In the data rows, the value 128 means zero.
Here are some points, each followed by its number:
[157  31 110 141 149 124 114 157  83 166  48 137 178 157 118 148 123 101
 152  60  35  53  78  66] 0
[112 167 140 114 148 117 146 122 146 150 161 139 125 153 139 104 128 153
 102 114 149 140 110 147] 1
[107  46 160 148 174 133 133  70 109  70  72 191 120  41 169 131 168 127
 102  70 100  91 134 156] 2
[130 132 105 158 146 167 159  92 143 119 154 132  89 130 128 167  93 151
 122 146 159 171 109 137] 3
[185 108 166 134  72 153  20 157  49  49 153 120 162 147  84 149 121 108
 155  70 107 150 143 152] 4
[105 115 157  82 160  75 136 145  90 141 106  78  94 153 158  55 137 143
 178 171 142 150 128 142] 5
[122 125 170  99 171 128 157 140 156  78 116 147  94  91 178 133 161  63
 106 178 136 121 121 151] 6
[108 150 107 108 120 139 170 147 143 148 149 102 138 142 168 113 149 125
 129 107 143 142 128 162] 7
[ 97 149  94  82  75 143 168 178 131 169 150  98 142  94 185  87 173 122
 146  90 142 116 160 136] 8
[158 128 109 149 153 120 127  98 164 132 137 111 117 142 128 134 108 129
 129 140 156 154  96  87] 9
[130 170  92 155 122 131  68 146  40 107 141  96 154 115 115 136  80  96
 120 109 151 141 126 149] 10
[116 134 112 114 112 129 165 148 105 156 158 109 141 153 145 116 136 133
 111 116 132 134 146 169] 11
[110  68 109 153 165 146 158  94  73 144  66  81 207 142 178 156 166   0
 191 146  44 129 100  89] 12
[123 113 104 150 150 144 157 122 149 107 135 107 103 146 131 131 114 143
 160 141 146 140 119  80] 13
[159  97  94 170 137  94 173 102  70 164 139 168 161 143 104 138  91 103
 160 167 136  91 123 155] 14
[184  93 112 162  52 150  92 160  81  96 137 177 206 145  88 133 184 144
 121  83 119 132 159 120] 15
[134 126 149 149 154 153 127 109 130 147 156 161  89 129 100 156  72 148
 100 153 165 149 113 147] 16
[179 116 116 168 107 155 162 169 100 147 158 145 131 149 134 147 111 125
  90 136 116 145 152 138] 17
[178 121  83 130 151 159 162 165 131 134 136 169  98 151 106 153 105 117
 122 160 144 152 136 148] 18
[138 155 167  75  66  88 123 166  56 163  69 191 124 157 178 155  93  59
 111 140  35 128 145 142] 19
[101 177 196 164 155 121  94 106 143 100 147 118 139 105 110 146 105 110
 132 127 149  49 131  85] 20
[121  87 191  82 152  70 118 149 160  78 158  88 123 152 165 139 176 155
 133 161  96  73 152 119] 21
[ 91 128 123 164 160 142 115  83 155 100 111 100 120  77  86 128 103 119
 122 135 165 120  96  82] 22
[184 147 145 158 127 161 167 174 118 145 148 139 125 157 146 113  77  96
 133 112 124 174 183 161] 23
[ 93 132 155 124 116 161 112 109 174  81  69 112 145  41  76 146  95  75
 160 145 108 120 102 128] 24
[113 122  88 151 158  88 109 117 169  78 134  86 135 100  93 132 114 138
 129 139 143 153  94  74] 25
[153 116 100 149 148 155 125 152 131 152 124 120 111 143 127 142  99 146
 120 151 154 156 163 111] 26
[125 155 149 143 123 142 164 127 150 151 146 151 101 152 126 143 145 150
 109 116 152 146  88 162] 27
[122  58  92 158 108 147  90 117 151  88  48  94 215  82 168 136 161  91
  94 118  66 134 153  80] 28
[110  74 135  66  85  90 170 161 124 161 145 154 200 158 116 123 139 151
 121  90 159 152 181 158] 29
Which point above is nearest to each new point? Its number follows each.
[167  91 104 141  63 147 154 166  88 127 137 170 196 149 106 149 131 135
 137  49 127 106 191 171] 15
[116 149 141  52  80  94 162 161  75 136 111 178  89 158 188 159  93  77
  90 168  39 149 182 137] 19
[147  76 134 142  78 140 132 144  96 106 166 137 172 152 106 116 171 148
 115  78 142 152 141 157] 15
[190  87 135 164  66 158  51 172  88  96 134 186 196 141  76 113 181 120
 128  75 123 143 145 113] 15
[154 112 105 138 147 158 167 140 104 154 108  96 113 140 119 174  87 168
 153 168 155 153 146 108] 26
[123 123 176  56 165  88  85 149 149  92  72 112 111 141 192  29  99 155
  81 174 128  70  60 172] 5
[186  87  96  99 124  86  46 115 122  88  29 115 207 154  84 137 158 133
 149 153  29  36 104 165] 0
[126 177 210  91 151  53 104 153 155 131 158 150 116 124 181  59  87 160
  86 146 138  84 100 129] 1
[119  93  88 117 174 146 153 142 138 115 117  88 116 120 107 157 117 140
 173 165 161 147 122  74] 13
[103 161 127 125 162 149 111 117 125 133 152 178 117 140 154 139 101 156
 132 110 123  84 125 138] 1
[131 108 121 121 110 150 164 134 115 164 159 125 137 150 132 116 137 161
 102 119 126 153 121 148] 11
[ 91 168 203 149 154  92  74 112 170 119 152 150 140 144 173 108  97 143
  98 110 134  61 115  87] 20
[190  97 207 149  60 149  82 142  63  90 154 100 196  87 106 120 164 105
 164  66 151 158 113 157] 4
[101 165 172 145 154  86 128 106 169 152 163 143 108 159 169 128  99 143
 100 135 148 114 102 101] 1
[107 161 193 113  56 164 102 141 147 124  34 132 159  37  65 150  77  56
 180 154  48  67 159 158] 24
[116 142 185  56 128 128  46 165 159  83 146 182 143  41 135   0 140  91
 146 170 113 153 141 137] 6
[132 174  98 149 161  67  51 170  56 100 148 122 161 107 149 113  95 131
 107  66 132 117 113 153] 10
[121 171 123  80 172 130 115 142 167 109 130 107 110 153 151 125 106 161
 125 145 160 142 107 157] 1
[ 84 167  88  48  52  70 125 178 146 156 134 136 166  68 191  72 175 129
 112  88 136 116 107  66] 8
[ 97 149 100 137 164 100 102  92 167  67 146  73  82  85 126 139 137 114
 168 114 113 159  80  91] 25
[174 113 130 152 128 145 162 140  98 161 140 178 152 147 154 152 108 116
  70 127 145 120 145 153] 17
[ 74 133 121  69 142  83 146 177 147 125 119  90 149 163 172  39 132 138
 160 157 165 113 175 141] 5
[ 79 159 158 140 151  98 138 115 161 124 152 131  82 140 146 131 110 164
  86 138 113 120  90  97] 1
[101 105 125 105 160 100 128 102 154 111 138 111  99  98 127 142 159 142
 185 135 127 120 128  69] 13
[ 97 132 138  72 140 111 134 170 119 147 121  98 120 145 125 111 114 151
 114 148 167 144 179 167] 11
[112  82 113 103 163 141 137 107 151  98 106  98  96 140 109 138 119 133
 187 153 150 147 122  85] 13
[170 141 135 175 123 150 162 118  85 174 155 129 114 139 126 137 127 103
  73 125 135 156 132 157] 17
[170  54 134 160 155 132 148 171  96 141 131 171 108 153  91 156  97  82
 176 123 139 166 109 119] 18
[132 112 154 146 151 146 167 111 114 143 154 179 166 103 186 120 141  59
  92 166 156  76 113 158] 6
[157  87 128  93  56 168  90 148  94  83  93 196 168 112  79  55 111 169
 115  70 129 113 100  62] 15
[148 118 167  72 133 163  80  78 107  85 168 155 107 142 160 144 206 139
 117 145 157  40 147 106] 21
[ 93 146 119 149 156 133 127 104 162 119 124  90 111  71  76 129  66 151
 115 147 142 101  78 119] 22
[199 118 138 128 170 167 154 150 115 107 131 130 114 107  79 130 180 103
 121 145 139 124 134 142] 18
[144  58 105 161 102 132  55 121 122  63  80  96 182 153 154 118  95  80
 106 172  29  97 201 146] 28
[112  95 109  93 152 137 133 112 145  83  96  88 101 126 109 136 124 153
 179 140 136 144 135  91] 13
[119 146 183  63  90  94 121 163  92 114 151 181 103 122 131 147  97  34
 201 163  85 116 185 157] 19
[159  54 186 111 108  64 117 170 110 166 113 121 130 115  88 132 163  63
 186  78  96 146 187 178] 29
[105 155 166  99 126  64 151 139 140 179 144 172 168 163 123  72 147 153
  73 132 133 148 113  99] 1
[208  79 105 141  83 164 118 189  83 127 173 182 138 161 181 140  85  82
 111 174  39 141 170  80] 17
[189  82  88  56 136  70  58  88  40 119 133 109 175 154 140  10 135 113
 137 173  56 150 110 103] 5
[183 116  85 134 108 156  92 144 125 174  85  96 119 156 139 147 129  69
 121 144  96 161 194  80] 26
[144 119 102 134 142 150 145 112 145 111  96  92  89 107  81 146 105 151
 159 156 142 140 133  89] 13
[103 133 131  69 142 118 121 115 159 121 128  92 107 147 156 138 193 151
 190 142 165 124 134  77] 13
[193  64 204 150 164  64  51  78 104 172  52 186 111  87 133  80  93 129
 141  63 135  25  96 176] 2
[ 91 155 159  91 137 157 132  67 158  90  59 106 110  94 107 130  89 101
 170 163 124 127  94 173] 24
[182  79 100 140  63 153 135 183  96  78  69 152 200 156 106 126 136 148
 121 148 113  99 194  80] 15
[119 167 125  59  85  57  87 148 173 130 158 180 163  54 139  48 186 101
 177 167 110  97 180 117] 8
[151 147 176  99 105  49  58 132 162 151  23 106  96 152 187  55 111 140
 131 126 116 116  80  95] 5
[ 87 141 139 108 154  86 160 126 129 147 134 118  99 164 136 116 124 155
 124 118 147 165 137 159] 1
[112 146 123 155 152 146 120  94 158  98 123  88 120  80  91 133  87 125
 128 153 153 120  80 120] 22
[ 91 171 197 114  72  98 147 183  98  90 121 149 111 148 167 159 151  56
 186 110  80 106 196 157] 19
[209  68 147 172  29 141  51 178  83 126 154 188 206 129  62 111 136 103
 111 152 136 155 125  80] 15
[110 178 196 131 110 147  68 178 100  70 114 104 194  19  79 148 120  89
 114 105 164  30 169 147] 20
[113  89 128 101 165  92 155 104 148 104 120  92  82 103  99 150 150 155
 172 153 139 121 132 120] 13
[141 173 197  91 112  83  98 164  96 150  48 112 156 169  95 134 181  52
 169  85  29 104 104  93] 19
[132 108  96 155 144  92 132  86 133  83  99 100 150  89  93  97 105 129
 178 171 115 152 100 110] 25
